0: array([496., 668., 510., 525., 711., 400., 276., 547., 531., 351., 497.])
1: array([515., 580., 555., 366., 374., 575., 545., 462., 539., 561., 384.])
2: array([358., 415., 587., 680., 634., 357., 282., 649., 545., 298., 721.])
3: array([529., 483., 481., 448., 478., 534., 461., 449., 536., 551., 503.])
4: array([499., 536., 582., 459., 447., 480., 376., 506., 586., 467., 515.])
5: array([541., 521., 375., 416., 512., 584., 705., 441., 431., 674., 364.])
6: array([514., 366., 279., 514., 530., 447., 556., 417., 397., 739., 720.])
7: array([499., 560., 608., 432., 400., 395., 190., 543., 750., 519., 608.])
8: array([509., 558., 564., 447., 389., 580., 600., 480., 512., 523., 347.])
9: array([619., 500., 317., 467., 617., 671., 702., 431., 328., 475., 342.])
10: array([433., 404., 523., 530., 476., 397., 352., 534., 572., 513., 724.])
11: array([738., 733., 369., 247., 516., 754., 751., 481., 457., 456., 9.])
12: array([564., 694., 627., 415., 456., 607., 497., 503., 545., 388., 228.])

array([371., 250., 657., 654., 355., 466., 534., 539., 475., 458., 717.]) 10 2 4 3 6
array([531., 463., 430., 436., 466., 503., 529., 439., 493., 627., 561.]) 3 1 5 6 4
array([444., 411., 618., 612., 430., 558., 635., 537., 447., 390., 424.]) 8 3 4 1 12
array([449., 855., 627., 537., 637., 250., 185., 614., 578., 374., 404.]) 0 4 7 2 12
array([403., 233., 364., 684., 550., 419., 633., 502., 379., 669., 709.]) 6 10 3 5 4
array([570., 728., 600., 357., 457., 603., 470., 476., 582., 463., 238.]) 12 1 8 4 3
array([518., 521., 466., 462., 510., 564., 520., 446., 497., 531., 459.]) 3 8 1 4 5
array([625., 656., 445., 289., 451., 318., 156., 518., 752., 604., 675.]) 7 4 10 3 0
array([421., 203., 149., 764., 679., 341., 777., 502., 274., 762., 599.]) 6 5 9 3 10
array([355., 281., 463., 723., 635., 318., 295., 656., 503., 366., 876.]) 2 10 0 4 6
array([404., 625., 835., 503., 326., 476., 357., 574., 651., 333., 431.]) 4 7 12 8 1
array([488., 506., 384., 493., 640., 413., 369., 525., 460., 483., 758.]) 10 3 0 4 6
array([487., 374., 271., 490., 481., 390., 597., 435., 447., 831., 727.]) 6 3 5 10 4
array([650., 628., 503., 428., 574., 670., 608., 467., 460., 375., 189.]) 12 9 8 11 1
array([498., 496., 438., 485., 592., 489., 418., 467., 455., 489., 598.]) 3 4 10 0 6
